Each path below is one point turned by a fixed rotation once a step. After each direction that follows a path, write how fast that rotation turns it, in degrees per step (0 if it stays still).
Each turn is a multiple of 5 degrees from 10 to 175, or 0.
Each row of a path follows its step; steps can be skipped.
path 1
step 2: [ 0.33 -1.03  1.79 -0.28 -0.06  3.21  1.32  2.50 -0.12  2.02  1.20 -1.73
 -1.83 -0.74 -0.23 -1.77 -0.12 -3.01  0.41  1.91  2.13 -3.29  2.41  1.53
  2.00  0.77 -0.48 -1.44 -1.43  0.75  1.01 -0.48  2.52  0.09 -3.57  1.23
  0.79 -0.01 -1.06 -3.79  0.46  1.98  2.11  0.44]
step 5: [-1.79  1.72  2.67 -0.70  0.15  3.39  0.85  1.16  0.31  0.86  3.77 -1.99
  1.28 -3.63 -0.65  0.07 -0.29  0.77  0.69 -0.66 -1.42 -0.09  0.58 -2.29
  2.88 -1.67 -0.18  0.57  1.05 -3.58 -2.17 -2.44 -1.46  1.90 -1.89  1.91
 -0.94 -0.57  0.74 -1.04  0.58  0.77  2.65  0.39]
step 6: [ 1.84 -0.29 -0.57 -3.01 -2.22 -1.52  1.74 -2.89  0.85 -0.38  1.33  0.51
  0.56 -1.68 -1.57  3.05 -1.25  0.92  0.07  3.51 -1.10  2.23  1.04 -1.54
 -0.05 -2.04 -2.18  1.41  2.81 -0.98  1.50 -1.19 -2.92 -1.59 -1.15  1.21
  0.64 -1.76  0.49  1.26 -2.24 -2.18  1.90  0.17]
step 11: [-3.01  3.78  1.89  1.40  1.59  2.17  1.76 -0.59 -1.19  0.19  0.49 -1.07
 -3.72  2.70 -0.14 -1.87  1.84  0.68 -1.13  1.38  1.58  0.05  2.75 -2.28
 -0.07  1.15  0.45 -0.23  0.76  0.11 -0.89  1.05  0.14  3.92 -1.62 -2.02
  2.35  0.25 -1.64 -1.22  0.79 -0.88  0.29 -2.00]
step 12: [ 0.03  0.15  3.58  2.17 -1.80 -0.18 -0.54 -5.62 -0.18  1.30 -0.68  0.38
  1.46  1.86 -0.82 -0.33 -0.65 -0.78  1.74 -0.97 -0.25 -0.93  0.03 -5.35
 -2.21  1.07 -2.21  0.81 -1.04 -0.94 -1.41  1.90  0.18 -0.59 -2.58 -1.26
 -0.94 -0.66  0.14  0.64 -1.09 -1.51 -0.01 -1.13]
step 17: [-1.18  1.15  1.51  3.98  0.75  2.18 -0.98  3.15 -0.05 -1.82  0.69  0.58
 -0.32 -1.40 -1.59 -1.66  2.27  1.73 -0.32 -0.40 -0.39 -0.76  2.28  3.56
  2.12  3.14  0.98  1.65 -0.82  0.54 -0.50  1.83  0.84  0.31  1.71  1.86
  1.31  0.06  2.31  3.74 -0.26  0.34 -1.59 -0.94]
step 18: [ 0.25 -2.25  3.26  2.05 -0.59  1.61  0.46  0.20 -0.11 -2.34 -2.35  2.77
 -2.53 -1.80  1.01  0.44 -1.92 -0.09  1.91  2.37  1.09  2.10 -0.15  0.39
 -0.12  2.91 -2.46  1.90 -0.19  0.33  0.26  1.74  1.36 -2.46  0.70  0.59
  0.41 -2.72  0.68 -1.42  3.45 -0.60  0.74 -2.37]
step 22: [-3.51 -0.20 -2.45 -3.54  0.32 -0.37 -2.16 -1.97  3.06  2.71 -1.99  1.87
  2.14 -0.16  1.84  1.82  0.06 -1.17 -0.01 -1.80 -1.76  0.57 -2.30  3.40
  1.21 -1.59  0.82  0.10  1.24 -1.99 -1.56 -2.24 -0.53 -1.08  0.11  1.29
 -0.10 -1.25 -1.44 -0.37 -1.54 -1.19 -1.37  0.24]
Directions:
[-0.13  0.52  0.48 -0.31 -0.35  0.07  0.74 -0.82  0.14 -0.17 -0.31 -0.21
 -0.76  1.00 -0.32  0.12  0.35 -0.72 -0.38 -0.83 -0.17 -0.80 -0.09  0.07
 -0.14 -0.26  0.59  0.68 -0.22  0.30 -0.06 -0.14  1.02 -0.59  0.06  0.00
  0.80 -0.50  0.60 -0.93  0.66  0.41 -0.15 -0.09] : 40
[ 0.99 -0.49 -0.11 -0.29 -0.18  0.01 -0.38 -0.51 -0.25  0.15 -0.35 -0.62
 -0.64  0.49  0.25  0.40  0.26 -0.48  0.86 -0.03  0.11  0.08 -0.06  0.43
  0.15 -0.03  0.26  0.67 -0.19 -0.56 -0.24 -0.38 -0.70 -0.63  0.78 -0.49
 -0.67 -0.54 -0.32 -0.37 -1.32 -0.94 -0.53  0.16] : 115
[ 0.00  0.17  0.14  0.20 -0.89 -0.29  0.47 -0.05 -0.06 -0.27  0.30  0.08
 -0.12  0.43 -0.36  0.46  0.17  0.42  0.03  0.44 -1.31  0.31 -0.93  0.92
 -0.17 -0.24  0.79 -0.35 -1.13  0.60  0.47  0.66 -0.71  0.09 -0.15  0.05
  0.40  1.00  0.08  0.06 -0.62 -0.14  0.28  0.24] : 110
[-0.24 -0.42 -0.40 -0.83 -0.75  0.00 -0.69 -0.09 -0.61 -0.41 -0.30  0.57
 -0.33 -0.43  1.12  0.05  0.62  0.42 -0.29 -0.47 -0.30 -0.35 -0.67  0.09
  0.24  0.84  0.16  0.01  0.56 -0.13  0.93  0.18  0.90  0.42  0.13  0.07
 -0.82  0.66  0.42 -0.45  0.14 -0.10 -0.58  0.37] : 10
[-0.03 -0.45  0.04 -0.11  0.19  0.04  0.82  0.09  0.10 -0.27 -1.05  0.81
  0.38  0.11  0.12  0.53 -0.76 -0.54  0.24 -0.79 -0.27  0.37  0.40  0.36
 -1.35 -0.91  0.37 -0.75  0.78 -0.39 -0.03  0.37 -0.15 -0.27  0.03  0.15
 -0.44  0.45 -0.38  0.08  0.07  0.27 -0.94  0.13] : 120
[ 0.14 -0.06  0.79  0.41 -0.42  0.20  0.17 -0.91 -0.03  0.18 -0.78 -0.18
  1.07  0.37  0.60  0.05 -0.01  0.47 -0.40  0.33  0.62  0.26 -0.67  0.67
 -0.06  0.10 -1.00  0.58  0.69  0.51  0.14 -0.07 -0.68 -0.41 -0.99  0.44
 -0.27 -0.23  0.00 -0.72 -0.14  0.48  0.35  0.45] : 115
